Families of rows that turns and mirrors carry onto each other, the same ones carrying the whole set onto itself: the rest of each named row's family, in list order
7 families of 5 rows
q725: [ 2.36, -1.14, -0.26,  1.27, -1.06, -0.78, -0.42, -0.03,  0.30,  1.00,
 -1.81,  1.12, -1.84,  0.67,  1.71]
q172: [-0.96,  0.39, -1.43,  1.96,  2.92,  2.57,  1.95, -0.76, -2.12,  1.99,
  0.00, -0.24,  0.14, -0.81,  2.70]
q520: [ 1.79, -2.21, -1.72,  0.16,  0.38,  0.59,  2.08,  1.72, -1.61,  0.99,
 -0.86, -0.11, -1.81, -1.54,  2.92]
q451: [ 1.99, -1.12,  0.01,  1.84, -1.33, -1.46, -2.07, -0.51, -0.53,  0.27,
  0.61,  0.66, -0.72,  0.39,  1.65]
q351: [ 2.25, -1.30, -2.15,  0.68, -0.83, -1.28, -0.59,  0.53,  0.00,  1.47,
 -0.48,  1.53, -2.69,  0.34,  0.38]
q799: [-0.35, -2.35, -3.70,  3.34,  0.84,  0.18, -1.39, -1.73, -0.45,  0.32,
  0.16, -1.06, -3.06,  2.02,  0.35]
q63: [-0.70,  0.09, -1.71,  2.30,  2.31,  0.88,  1.33, -0.75, -2.48,  0.44,
  2.19,  0.65,  1.64, -0.53,  2.97]
q811: [ 2.51, -1.75,  0.45,  1.59, -0.64, -1.17, -1.58,  0.16, -0.03,  0.85,
 -1.05,  0.60, -1.56,  0.61,  2.11]
q781: [-0.70, -1.94, -2.63,  0.87,  3.46,  1.12,  2.18,  0.63, -1.91,  1.97,
  0.02,  0.38,  1.09, -0.14,  2.74]
q883: [-0.52, -1.84, -1.25,  2.63,  1.32,  2.19, -1.97, -1.01, -1.30, -0.23,
 -0.38,  0.06, -3.67,  2.08, -0.64]
q431: [-0.80, -1.57, -2.48,  3.65,  0.13,  0.56, -2.13, -1.51, -1.21, -1.31,
  0.64, -0.35, -2.08,  2.37,  0.91]
q390: [ 2.40, -1.16,  0.46,  0.56,  0.18,  1.69,  1.19, -0.17, -1.78,  1.64,
 -0.71, -1.16, -1.41, -1.90,  2.30]
q242: [-0.07, -2.45, -1.14,  2.26,  3.24,  1.71,  1.38, -1.59, -1.77,  0.81,
  1.81,  0.27, -1.24,  3.25, -1.02]
q556: [ 0.37, -1.51, -2.51,  2.55,  0.21,  0.65, -0.79, -1.74, -0.17, -0.15,
 -0.95,  0.22, -3.04,  3.22, -0.29]
q753: [-0.18, -1.96, -1.11,  2.43,  3.20,  1.48,  1.45, -1.32, -1.93,  0.25,
  2.81, -0.82, -1.98,  2.98, -0.29]
q167: [ 1.74, -1.16, -1.22,  1.77, -0.56, -2.16, -1.45,  0.03,  0.55,  1.70,
  0.05,  0.96, -2.05,  0.01,  1.58]
q190: [-0.45, -1.86, -3.39,  2.40,  0.53,  0.93, -1.85, -1.63, -0.68, -0.17,
  0.33,  0.05, -2.14,  3.07, -0.28]
q436: [ 1.76, -1.65, -1.18,  2.01, -0.57,  1.31,  1.36,  0.88, -1.82,  1.17,
 -0.75, -0.08, -1.42, -1.97,  3.92]
q630: [-1.31, -1.11,  0.47,  2.24,  3.72,  1.76,  0.43, -0.69, -1.47,  2.06,
  1.97,  0.42, -1.11,  2.29, -0.18]
q58: [ 1.74, -2.57, -0.87,  1.83,  0.74,  0.53,  1.31,  1.48, -1.91,  0.59,
  0.18,  0.02, -2.34, -2.54,  3.43]
q122: [-0.18, -3.38, -1.29,  1.70,  3.68,  0.47,  0.68, -1.01, -1.67,  1.25,
  3.04, -0.96, -0.74,  2.08, -0.29]
q677: [ 2.36, -1.58, -0.70,  1.14, -1.71, -0.99, -1.39, -0.25,  0.18,  1.40,
 -0.29,  0.26, -1.81,  0.97,  1.21]
q994: [ 2.23, -1.88, -0.93,  2.48,  0.85,  1.59,  1.00,  0.24, -2.57,  0.52,
 -0.92,  0.31, -0.80, -2.34,  3.72]
q214: [-0.49, -0.74, -1.58,  1.62,  2.93,  1.51,  1.92,  0.45, -2.30,  1.77,
  1.59,  1.55,  1.31, -0.64,  2.83]
q608: [ 0.42, -0.30, -1.69,  1.89,  3.66,  1.32,  1.92, -0.88, -2.62,  1.27,
  1.90,  1.32,  1.26, -0.43,  1.83]
q552: [-0.41, -0.97, -2.54,  2.65,  0.64,  0.11, -1.61, -1.39, -0.06, -0.65,
 -0.49, -0.17, -2.69,  3.25,  0.72]
q956: [-0.75, -1.24, -2.85,  1.18,  3.74,  0.86,  1.26,  0.08, -2.19,  0.60,
  1.33,  0.97,  0.95, -1.23,  2.61]
q118: [-0.66, -2.35,  0.05,  2.91,  2.46,  0.91,  0.66, -0.83, -2.20,  0.20,
  3.65, -0.83, -0.83,  2.47,  0.54]
q862: [-0.47, -3.71, -1.74,  2.52,  3.70,  1.07,  0.96, -0.42, -1.79,  2.60,
  1.61, -0.04, -0.64,  2.46, -0.21]
q715: [ 2.01, -1.91, -0.30,  1.79,  0.88,  1.59,  2.17,  0.75, -1.97,  0.87,
 -1.39,  0.75, -0.81, -1.72,  3.46]
q187: [ 0.18, -2.57, -3.75,  3.24,  0.97,  0.62, -1.09, -0.93, -0.94,  1.28,
 -0.05,  0.69, -3.16,  2.26, -0.85]
q658: [-0.11, -1.10, -1.63,  1.84,  3.79,  2.13,  2.44, -0.62, -2.51,  1.20,
  0.64,  1.60,  1.16,  0.02,  1.79]
q688: [-0.71, -3.05, -1.13,  2.23,  3.27,  2.18,  1.01, -0.45, -2.40,  0.82,
  2.97, -0.09, -1.03,  2.46, -0.12]
q366: [ 1.90, -1.74, -0.52,  2.57, -0.49,  1.12,  0.98,  0.12, -2.69, -0.20,
  0.60, -0.79, -1.01, -2.08,  3.62]
q27: [ 1.68, -0.23, -0.78,  0.33, -0.46,  0.19, -2.36, -0.96, -0.30,  0.68,
 -1.36,  0.85, -1.48,  0.02,  0.40]

Same family as q390: q172, q883, q630, q27
Same family as q781: q520, q351, q862, q187
Same family as q214: q190, q436, q677, q688
Same family as q956: q799, q167, q58, q122
Same family as q715: q725, q242, q556, q658
Same family as q608: q811, q753, q994, q552

